Each row is where one point has got to under a steady rotation. How many ticks took it there?
The counts run from 0 to 231.
[121 156 122 174 140 145 148 140 118 130  96 178 171 103 166 162 100 147
 105  75 120 106 141 131  98 179 158 141 147 107 102 128  97 126 114 132
 158 100 146 120 118 165 127  58 140 165 103 185 119 154]	30
[140 150 118 131 117  91 111 136 146 135 150 116 196  75 127 164 172  68
 109 168 133 115 121 142 127 160 157  87 156  99  92 118 145 161 169  97
 117 160 128 174 124  95 145 112 173  96 113 131 115 136]	165
[146 151 193 143  89  83 185 112 165 103 131 141 162 121 131 151 163 127
 138 106 158 150  92 119  94  93 141  76 118 102  99 124  77 140 146 134
 131 144 131 142 133 132 148 122 142 122 149 152 153 113]	183
[108 119 134 137 107 145 171 147 103 115  63 155 143 169 119 107 143 151
 161  65  95 135  79  73  97  94  88 141 127 148 146 182  90 104 127 111
 143  86 114 101 153 133 120  98 132 141 156 144 132  87]	47
[121 154 170 199 128 162 146 115 189 105 132 158 191 157 116 152  81 106
 143 130 109  98 111 184 125 184 168 128 112 112 123 158 139 158 119 132
 108 108 142 122 122 189 137 110 144 149 136 155 121 144]	179
[152 148 125 152 118 169 112  63 200 124 105  97 152 131 135 105  72 148
 143  81  57  93 111 125 111 132 119 137 119 120 101 162 112 107 131  98
 180 121 118  92 154 159 142 137 131 144 151 152 120 129]	20
[132 108 129 165 119 156 111 129 165 106 180  89 125  79 140 137 100  81
 136 156 132 119 150 121 148 148 127 109 165 101 151 132  91 129 136 157
 172 135 150 179 187 121 101 120 153  74 113 104 148 136]	176
[ 96 141 120 186 132 119 135 164  41 126 151  88 100 135 120 126 104  92
 125 155 127 128 120 136 222 150 106 149 157 125 105 168 145 107 149 123
 153 141 129 149 138 142 143 127 114 164  90 127 100 152]	128
[141 105 157 141 116 149 122  80 207 104 124 124 151  78 133 109 126 114
 131 115  94 108 123 107  69 118 103 105 125 122 122  83  72 110 123 136
 141 128 100 152  92 145 100 157 134 108 149  93 180 135]	10
[137 190 147 115 104 139 164 109 142 133 140 125 121  68 152 188 133 144
 134 137 135 109 123 119 139 110 147  96 212 117  77 108 128 116 146 126
 167 111 128 162 149 135 146 104 135 124  79 166 148 153]	17
[138 148 166 142  70 140 121  66 160 136  75 127 168 141 161 106 133 152
 139  93 109 137 124 148  89 147 135 161 123 130 200 118  90 164 121  95
 131 104 138 127  83 148 124 131 103 135 163 101 137 125]	197
[116 143 203 154 105 137 115 118 109 116 143  66 147 143 170 123  96 113
 118 190  96 154 108 121 153 148 140 140 135 106 149 117  91 161 124 149
 143 151 134 187 147 154 153 117 117 134  82 113 171 113]	174
[ 92  87 153 146 144 149 123 111 140  91 114 148 137 164 123 132 115 103
 132  70 120 104  87 164 134 109 155 156 128 116  87 120 157 109  61 146
  87 131  90  70 140 143 162 132 109 147 155 135 152 120]	94
[158 162 112 131 134 155 123  84 152 154 107 148 147  82 110 165 160 121
 162  90  80  97  91 160  87 134 116 113 155 162  79 150 130 148 105  97
 187 140 124 145 158 149 134 100 142 146 145 184 156 123]	205
[131 166 203 132 109 127 144 156 113 124 162  81 142 165 155 120 108 155
 126 172  96 149 104  83 143 138 130 121  86 107 136 150  88 146 143 129
 111 132 105 185 154 146 133 118 157 145  80 128 137 113]	173
[131 156  66 183  96 149 139  99 146 143 110  90 141  97 139 158  83 105
 127  96 113 118 146 112 162 128 108 143 180 102 115 137 122 157 167  82
 175 111 118 100 167 150 160 110 109 117 134 161 136 129]	203
[134 127 159 127 120  88 114 135  99 136 122 142 140 112  96 128 201 103
 131  69 154 131  66 127 119 126 142 116 102 139  62 143 151  87  85 134
 140 164 114 141  96 142 137 133 160 121 146 147 110 105]	120
[153 196 139 114  79 150 162 148 120 187 130 170 124 101 151 160 164 164
 130 190 134 140 127 106 112 152  89 115 183 124 138 141 100 160 126  94
 138  96 134 171 127 119 124  98 134 146  80 133 162 119]	200
[157 162 112 112 116 175 149 112 157 157 110 169 148 126 101 171 142 138
 164  74 101 126  73 167 106 124 116 116 123 178 119 110 148 158 111 135
 181 129 126 143 122 182 107 101 152 132 136 186 134 118]	206
[ 88 119  70 124 117 179 118 149  99 145  85  91 124 122 146 142 104 129
  87  97 101 128 148 109 159 110 123 173 196 132 152 129 158 113 155 101
 141  95 125  91 174 103 157 111 161 162 121 119 112 113]	65
[103 120 148 118 126 171 136 135 105 110  82 141 153 183 140  94 146 143
 149 103  71 134 101 103  90 105  92 149 149 150 161 141 102 135  73 121
 146 110 112 102 142 145 132 100 106 164 155 131 168 100]	48
[149 185 144 159  94 156 122 141 121 145 118  82 148 116 160 119 106 160
 106 128 104 181 163  95 147 155 109 122 101 102 161 109  76 151 179 138
 119 114 151 143 117 126 149  97 145 122 136 102 141  82]	25
[130  92 145 122  53 148 161 133 157 112 128 102 125 105 111 134 130 119
 113 159 154 125 163 108 116  94 122 126 117 140 175 108 145  89 127 158
 123 127 123 179  77 126  61 128 180 124 106  78 109 172]	149
[ 80 145  84 136 191 133 145 136 106 112 139 193 156  93 145 147 156 139
  99 194 120 119 159 143 111 185  95 143 181 138 114 113 111 173 138 137
 119 103 172 128 160 103 151 134  97 116 147 134 159  98]	227
[141  99 116 163 141  93 119  89 128  85 151 101 119  86 106 152 140  65
 169 113 139 118 112 173 179 115 155 126 140 147 122 137 162  94 117 138
 160 177 152 145 158 132 129 141 126 104 164 129  96 164]	130
[ 81 107  82 152 182 176 143 156 115 119 136 165 159 126 141 121 100 133
 114 168  80 111 174 137 121 186  70 163 148 128 143 141 124 163 128 132
 113  90 156 120 143 112 126 124 104 131 143 119 159 121]	226
[139 154  86 164 125 152 112  95 155 154 105 128 141  86 123 149 131 105
 153  94  74  85 148 124 131 134 107 116 178 126  82 166 113 136 143  62
 194 125 115 116 161 120 155 100 136 130 147 156 134 121]	204
[119 137 139 151 128 112 173 125 126 141 132  77 145 164  98  86 109 122
 140 142  80 114 136 144 148  76  98 117  49 130 106 121 125 134 165 125
 107 155  93 117  97 143 141 170 124 153 127 122  88 142]	145
[113 123 109 108 142 121 139  98 112 119 128 104 133 113 139 116 116 113
 146 144  89 154 101  83 135 116  67 148 131 164 153 136  70 112 136 147
 177 158 145 149 172 162 132 178 122 102 177 130 169  87]	221
[105 167 165 110 128 128 158 134  91 132 110 125 112 130 147 126 163 156
 152 109  92 171  45 100 118 133 111 124 111 141 120 126  71 154 139 136
 163 142 121 159 148 158 135 118 147 140 119 185 148  89]	35
[124 118 153 169  95 161 130 130 132 104 128  92 153 122 172  79 123 121
 145 128  72 104 145  99 105 135  90 125 131  80 154 158  79 142  93  86
 152 117 100 137 121 122 112  98 107 133 117  78 179 113]	186
[152 164  99 137 131 147 138 112 113 157 100 121 152 126 135 123  89 184
 137 104  78 146 146 110 103 151  76 135  57 151 155 101  88 123 146 139
 158 136 138 101  98 180 130 135 120 142 142 147 127 117]	208
[102 127 108 154 121 121 152 192  64 145 160 115  88 142 119 131 101 109
 135 161 156 136  95 131 195 124 126 144 104 115 114 154 159 123 152 117
 116 134 114 164 136 142 119 127 142 132  67 129 103 144]	127
[145 165 157 114  94  99 195 108 121 138 136 135 152 123 114 172 130 136
  95 158 130 104 131  95 150 107 112 104 152 145  62 159 154  78 173 126
 135 147 123 146 139 147 138 125 138 164  79 142  98 177]	155
[107 190 168 163 143 131 147  67 160 163 129 116 143  99 131 120 118 108
 172 137  87 117 106 180 145 139 117 111 172 108  78 115  99 188 154  77
 124 124 108 134 101 142 157 156  94 106 128 151 134 145]	192
[137 119 134 148 110 118 156 164 143 116 154 135 147 150  82 113 133 117
 166 112 141 133  93 149 127 109 126 111  71 171 104 194 148  81 122 129
 134 128 154 121 128 132  94 134 160 151 173 114  52 131]	132
[103 130 122 109 151 132 168 111 126 109  74 170 153  98 110 149 206 179
 125  91 111 116 140 153  91 118 119 102 159 179  90  99 113 106 119 146
 168 130 153 106 125 137 104 126 135 136 173 152 108 145]	57
[167 128 155 115 123  81 102  71 162  89 153 141 154 118 175 140 106 124
 137 131 114 117 106 149  65 122 141 126  95 123 140 149  87 133 108 126
 153 175 124 134 148 138 154 157 124 112 125 128  92 148]	170
[ 77 134  98 150 148 165 164 183 132 135 129 179 121 130 123 150 101 133
 145 135 154 152  83 176 137 182 134 145 138 125 159 129 125 196 135 128
 105  75 160 127 112 142 116 111 139 127 113 158 112 142]	41
[ 92 153  95 101 131 154 177 185 105 155 124 132 105 132 133 151 155 159
 135 144 106 145 157 144 148 107 101 102 156 113 138 115 109 207 175 120
 125 100 137 132 158  80 133  75 159 148 131 126 119 109]	52
[130 133  89 165 114 171 139 167 138 138 116 176 140  83 131 151 119 129
 106  91 138 105 125 117 104 172 121 122 163 114  99 142 126 134 127 118
 166  92 149 166 118 147 100  62 159 125  89 185 142 125]	29
[139 154 167 145  82  94 170  76 131 126 121  84 175 148 120 177  97 121
 118 135 123 103 126  94 150  96 151 134 125 145  83 130 156  79 141 122
 132 170 125 124 140 149 181 135 113 161 118 146 107 151]	156
